One turning vector, and how many steps it has turned
The counts run from 0 to 424.
[ 96 103 113 104 130 121 139 115 145 100 113 147 129 200 127 107  83 182
  95  98 145 139 109 111 124 107 115  91 129 103  98 145 100  84 133] -> 343
[129 106 139  98  64 108  96 141 151 118 135 140 164 187 134 105  99 148
 112 114 168 153 108 117 116 124 106 105 136 120  93 157 101  80 154] -> 36
[175 154 165 117 129  97 135 114 115 143 162 113 160 130 146 165 125 143
 106 157 119 172 121 139 128 173 105 147 149 115  96 143 102  72 156] -> 41
[157 148 141 121 198 130 182  87 132 116 157 149 139 125 120 146 107 175
  73 102  87 130 133 143 147 150 123 150 115 136 125 162 101 132 131] -> 155
[158 148 136 108 189 147 159 107 151 115 152 152 141 116 136 138 109 152
  70  95 110 139 114 171 149 153 117 153 114 163 166 156 117 160 154] -> 135
[135  90 130 104  85 126 127  85 144 118 131 132 148 195 116  94  74 153
 117 103 141 129 112 137 121 114 110 113 134 120  84 148 106  79 132] -> 17
[142 150 127 108 164 131 166 122 131 104 151 162 172 145 118 130 121 166
  60  91 134 126 110 128 179 142 106 115 128 138 111 171 135 121 148] -> 10
[158 142 133 100 160 100 106 106 164 126 143  94 120 125 158 151  96 129
 109 128 135 195  66 173 128 166 129 122 147 127 139  96 116 114 154] -> 77
[101  92 134 123 115 142 168 119 164 120 110 159 126 159 133 102  91 189
  87 101 109  98 161 111  96 117 115 122 118 118 131 167  81 119 120] -> 159
[170 153 151 119 127 103 133 144 144 158 150 131 148 116 163 169 156 153
  83 157 117 181 125 127 114 182 114 135 153 119 142 127 101  81 144] -> 61
[168 123 137  81 122 158 132 103 155 140 113 125 122 162 138  74  78 139
 107 101 124 150 126 203 122 138 122 147 126 156 168 117  98 151 138] -> 132
[129  99  90 161 147 105 124 129 185 123 158 147 144  94 149 158 128 158
  78 104 128 153  92 119 150 168 138  90 149 142 115 147 145 145 138] -> 250
[166 138 175  83  65 126 141 101 136 141 129 135 163 182 128  92  98 146
 109 128 137 145 138 150 123 127 105 139 140 136 114 139  88  85 140] -> 332
[106  95 112 129  64  94 119 150 188 119 117 142 146 134 171 113 123 173
 100 114 146 150 124  83 111 146 121  86 152 115 102 136 111 116 133] -> 380
[150  97 130 115  67 122 119 112 139 133 133 156 144 187 108  95  82 168
 113 101 122 114 137 118 113 119 117 119 127 113  74 165  86  83 143] -> 16
[146 157 155  83 119 115 158 135 126 126 101 153 146 171 140  83 119 201
  81 121 128 160 132 138 126 130 114 133 127  97 133 121  79 101 142] -> 26
[159 107 134 113  76 114 111  98 187 131 137 105 145 119 178  85  88 129
 115 114 145 175 100 162 136 157 124 125 159 152 121  98 127 153 133] -> 94
[145  94 116 135  95 154 164 143 169 130 126 181 147 141 128  88 118 176
  70  87 106 100 162 125 115 143 121 125 118 141 146 174 100 135 121] -> 140
[127  76 110 157 126 104 116 135 197 139 173 123 133  99 162 184 117 135
 103 124 124 136 116 109  95 171 129 111 148 142 118 164 126 121 134] -> 89
[143 155 139 119 174 127 183  80 125 112 142 144 174 159 128 141 119 164
  75 122 110 148 100 139 175 135 101 108 138 135 104 145 130 102 133] -> 173
[158 120 129 126  91 132 149 113 182 151 101 128 151 116 172  81 130 147
  74 136 133 174 118 160 133 160 128 106 161 138 156  89 123 145 112] -> 409
[151 107  98 140 116 157 184  88 168 149 107 150 138 126 140  84  99 184
  79 109  92 118 157 151 129 136 137 122 137 137 147 114 108 153  99] -> 284
[157  79 128 124  61 129 110 111 185 147 123 103 143 132 177  93  96 126
 115 129 139 165 105 163 105 152 121 112 152 144 130 101 118 129 122] -> 93
[154 134 120 129 167 131 168 116 131 113 162 164 171 158 109 158 127 166
  69 106 113 130 111 123 162 138 112 115 129 142 107 187 128  95 149] -> 11
[167 110 114 108 152 119  85 106 177 135 161 116 116 115 136 150  67 125
 121  98 121 167  82 185 106 159 140 134 135 149 141 131 118 136 152] -> 422
[136 170 164  73 128 113 165 134 139  99 115 150 162 163 154  95 128 179
  79 112 147 165 109 133 147 134  96 128 132 121 120 132 106 124 155] -> 190
[145 145 176  92 117 125 173  71 136 101 132 121 161 176 144  89  95 146
 103 118 134 159 100 152 162 125  96 124 147 139 103 122 117 112 138] -> 334
[157  78 117 141 147 138 115  88 164 149 173 121 122 130 117 167  72 120
 116 100  95 130 133 173  95 153 139 140 125 143 121 173 110 116 133] -> 127
[166 107 128 128 166 135 108 109 172 144 159 111 113 112 155 172  80 105
 104 120 112 166 100 184  97 175 133 144 134 149 165 131 115 129 140] -> 423
[172 118 120 138 109 165 176 123 146 158 123 166 164 146 111 106 129 170
  62 126 103 112 172 148 122 145 111 128 132 130 153 162  96 108 115] -> 302
[149  93  96 125  90 154 143 134 171 128 121 176 151 153 109  87 110 170
  72  84 124 104 145 136 126 121 117 106 118 146 129 172 107 137 127] -> 141
[160 119 180  98  72 127 142 111 136 142 152 134 156 163 135 103  97 138
 121 127 128 135 161 135 103 140  97 148 138 139  93 171  79  90 149] -> 331
